In the rows, 128 means zero.
Z: several groups of rows, each row roughly a mix of its group's hidden directions
Z (126 x 11)
[[150  99  89 186 122 128 153 112  88 123  94]
 [123 125  86  86 192 137 113 112 164 142 139]
 [133 112  97 121 167 140  79 121  75  97 154]
 [105 142 110 129 187 175 111  77 145 128 126]
 [156 148 187 140  69 109 147 138 114 105 136]
 [177 144 154 129 156 140 136 114 142 121 199]
 [125 157 140 150 100  98 144 120 110  78 188]
 [160 161 146 145 124 158 100 165 134  95 182]
 [112 132 187 133  92 113 164 145 131  85 161]
 [108  94 153 148 195 129 120 133  86 158 123]
 [135  97 101 136 174 174 110 126 112 158  80]
 [120  56 116 142 135 138 121 141 111 166  81]
 [129 133  92 165 172 168 104 112  84 105 148]
 [165  91 137 129 181 184 120 125 131 110 153]
 [ 91 193 111 115 148 167 110 115 148 101 146]
 [138  79 190 139 137 110 138 153  84 110 135]
 [132 155 128 115  53 101 150 133 159  99 140]
 [118 154 153 108  87  81 128 133 145  95 180]
 [159 134 136 114  54  93 141 163 134 106 133]
 [144 189 160 124  99 102 143 124 134  90 167]
 [118 151 171 140  76  98 173 129 169 132 134]
 [113 128 175 124  71  96 161 146 138  92 149]
 [137  93  89 119 176 170 132  82 146 142 112]
 [138 100 118 151 160 179 123 121 114 164  73]
 [131 178 109 145 160 179 103  97 142 107 155]
 [159 130 176 149  81  79 150 148 113 121 144]
 [122 158 122 130 171 195  98 118 153 129 158]
 [137 153 118 189 104 140 125 111 103  84 171]
 [111  76 126 120 111  93 169 107 107 149  81]
 [153 171 136 118 144 178 100 130 167 127 174]
 [145 101 145 142 187 185 109 128 128 115 162]
 [135 120  98 144 169 163  81 117  79 106 147]
 [100  69  77 135 146 109 133 130 106 151  92]
 [120 156 111 116 189 183 113  94 145 136 138]
 [153 140 180 129  61 108 148 133 110 110 109]
 [132 103 106 144 176 167 137 126 114 169  76]
 [130 145 158 128  82  83 192 133 147 128 125]
 [132 132 156 199 123 163 144 109  88 115 149]
 [ 97 135  94 176 152 175 129  82 120 145 134]
 [127 142  97 121 130  77 123 125  96  80 180]
 [139 158 130 131 168 191  96 126 159 142 162]
 [122 153 169 136  78  96 182 130 157 120 142]
 [117 186  96 155 149 172 115  86 131 118 143]
 [131 141 134 136 119  99 139 117  78  72 181]
 [142  98 114 115 109  74 182 140 128 146  85]
 [115 107  96  73 161 118  74 146 151 130 142]
 [143  65 162 111 127  94 119 171 105 140 107]
 [132 121 137  92  91  72 171 139 157 139  95]
 [109 130 156 103 135 167 109 140 191 167 106]
 [115 133 117 132 166 183  62 118 125 117 151]
 [110 119  80 149 164 165 108  75 142 153 122]
 [110 142  97 122 203 146 127 107 139 131 170]
 [119 118  85  87 190 142 112 118 164 144 141]
 [116 136 130  77 127  76 115 146 136 104 184]
 [124 165 154 122  82  86 162 133 149 102 167]
 [149 108 141 160 106 121 190 124 104 150  79]
 [123 135 106  89 130  76 106 134 111  87 179]
 [143 154 172 119  64  96 152 127 116  99 113]
 [116 166 144 149 142 188  85 109 123 106 162]
 [125 132 118 135 163 184  62 118 111 117 150]
 [112  89 119 127 100  66 161 129  95 119  93]
 [111 146  67 135 132 172 128  80 156 143 112]
 [118 189 105 116 163 148 119 108 150 106 177]
 [ 86 124 100 129  78  99 121 142 119 115  69]
 [124 103 106 139 186 180 102 121 105 149  98]
 [129 171 115 114  58 114 146 120 163  98 134]
 [126 144 149 114  75  75 171 135 165 129 122]
 [157 158 177 121  59 118 142 136 122 105 125]
 [152 110 123  72 159  79 136 118 156 160 104]
 [129  94  95 123 174 170  78 127 116 145 101]
 [139 121 102  71 186 118 125 113 165 151 136]
 [109  81 105 131 105  85 148 134  96 137  75]
 [130  68 146 136 186 133 112 148  99 159 123]
 [128 142 161  61 131 129  82 150 146 137 160]
 [109 166 137 158 179 173 113  97 120 109 158]
 [130  64 128 133 174 127 117 141  99 171 104]
 [120  76  84 133 184 144 108 136 139 161 136]
 [148 127 190 156  70 139 139 142 101 123 111]
 [132 106  95 134 181 168  86 117  85 124 119]
 [158  86 134  91 121  73 120 159 115 149  94]
 [145  79 163 165 101 159 126 142  98 153  94]
 [134 111 103 145 177 178 126 124 115 163  80]
 [148  76 171 110 122  86 130 177 110 131 125]
 [149 140 189 134  63 128 141 133 111 113 104]
 [143 111  97 187 131 165 141 108 109 136  77]
 [143 100 125 108  67  77 159 150 126 136 104]
 [115 140 152 142 168 177 101 145 156 115 181]
 [117 159 153 117  88  82 143 131 146  95 180]
 [137 114 186 134 136  91 121 182  89 125 145]
 [124 193 100 121  79 132 135 103 159 101 133]
 [117  75 108 123 177 149 124 112 119 167  86]
 [157 128 168 103  98  77 129 181 116 111 134]
 [118 141 171  72 100  97 129 146 173 151 130]
 [130 184 112 152 143 176 114 101 143 100 166]
 [131  86 151 136 200 134 112 143  95 154 126]
 [130  99  94 147 161 171 118 122 133 160  70]
 [142  73 151 169  97 147 124 152  99 155  97]
 [154 136 171  98  90  88 142 176 122  99 129]
 [145 163 113 105  56 111 142 129 162 100 130]
 [152 140 181 127  58 129 124 151 129 122  99]
 [ 89  81 129 113 138 125 161  70 148 130  98]
 [ 85  87  86 139 180 149 119 114 118 144 102]
 [ 98  71  84 146 158 121 137 121  97 149  98]
 [153 129 174 157  72  92 151 150 101 119 136]
 [128 142 158 152 160 170 111 143 142 103 192]
 [142 115 110  66 179 104 126 116 167 151 127]
 [ 90 118  66 109 173 148 100 128 152 142 117]
 [120  75 170 113 100  77 148 162 125 134 121]
 [135 143 178 124  86  87 132 177 117 102 150]
 [133 112  89 125 177 170  71 124 107 135 119]
 [112 163  94  93 157  81 140 110 152 100 162]
 [127 175 122 125 144 162 112  89 169  91 166]
 [145  85 133  91 114  76 123 161 118 153  87]
 [149 121 186 114 116  80 125 176 107 107 145]
 [131 102 100 135 182 173  93 117  86 128 111]
 [159 121 185 133  60 136 134 143 116 121 105]
 [131 133 124 152 185 189 100 124 141 155 151]
 [126 140 121  90  80  63 154 130 129  97 119]
 [123 138 110 135 172 183  71 115 106 117 143]
 [137 161  95 148 179 178 100  94 114 130 128]
 [132 121  87  79 186 130 114 113 167 148 136]
 [142  75 161  92 112  83 138 169 129 136 110]
 [140 153 121 179 139 183 102 110  92 109 152]
 [137 102 104 147 168 171 131 124 111 165  73]
 [113 136  82  90 185 146 107 116 167 133 147]
 [111  72  98 137 161 157 116 125 116 166  86]]

one row of each group, then the others: which group is each in?
[155 154 168 135  72  92 149 146 121 102 158]  <91>
[143  78 139  96 112  73 131 153 116 149  90]  <92>
[118 175 155 156 135 183 100 109 123 107 166]  <2>

[ 85  85  83 139 159 102 135 120 105 143  89]  <91>
[156 129 147 129 192 157  73 141 105 119 135]  <92>
[123  78 159 146 161 113 127 161  78 159 115]  <92>
[161  87 105 123 179 184 124 102 131 127 123]  <92>
[122 131 159  92  87  88 154 146 181 146 117]  <2>
[114 110  84 142 172 171 118  79 135 155 113]  <92>
[126 122 101 130 173 178  63 120 111 130 132]  <2>
[190 141 126 115  94 148 125 142 151  80 161]  <92>
[107 101  72 121 195 129 119 126 140 151 145]  <91>
[133 140  91 109 129  80 118 130  99  80 177]  <2>
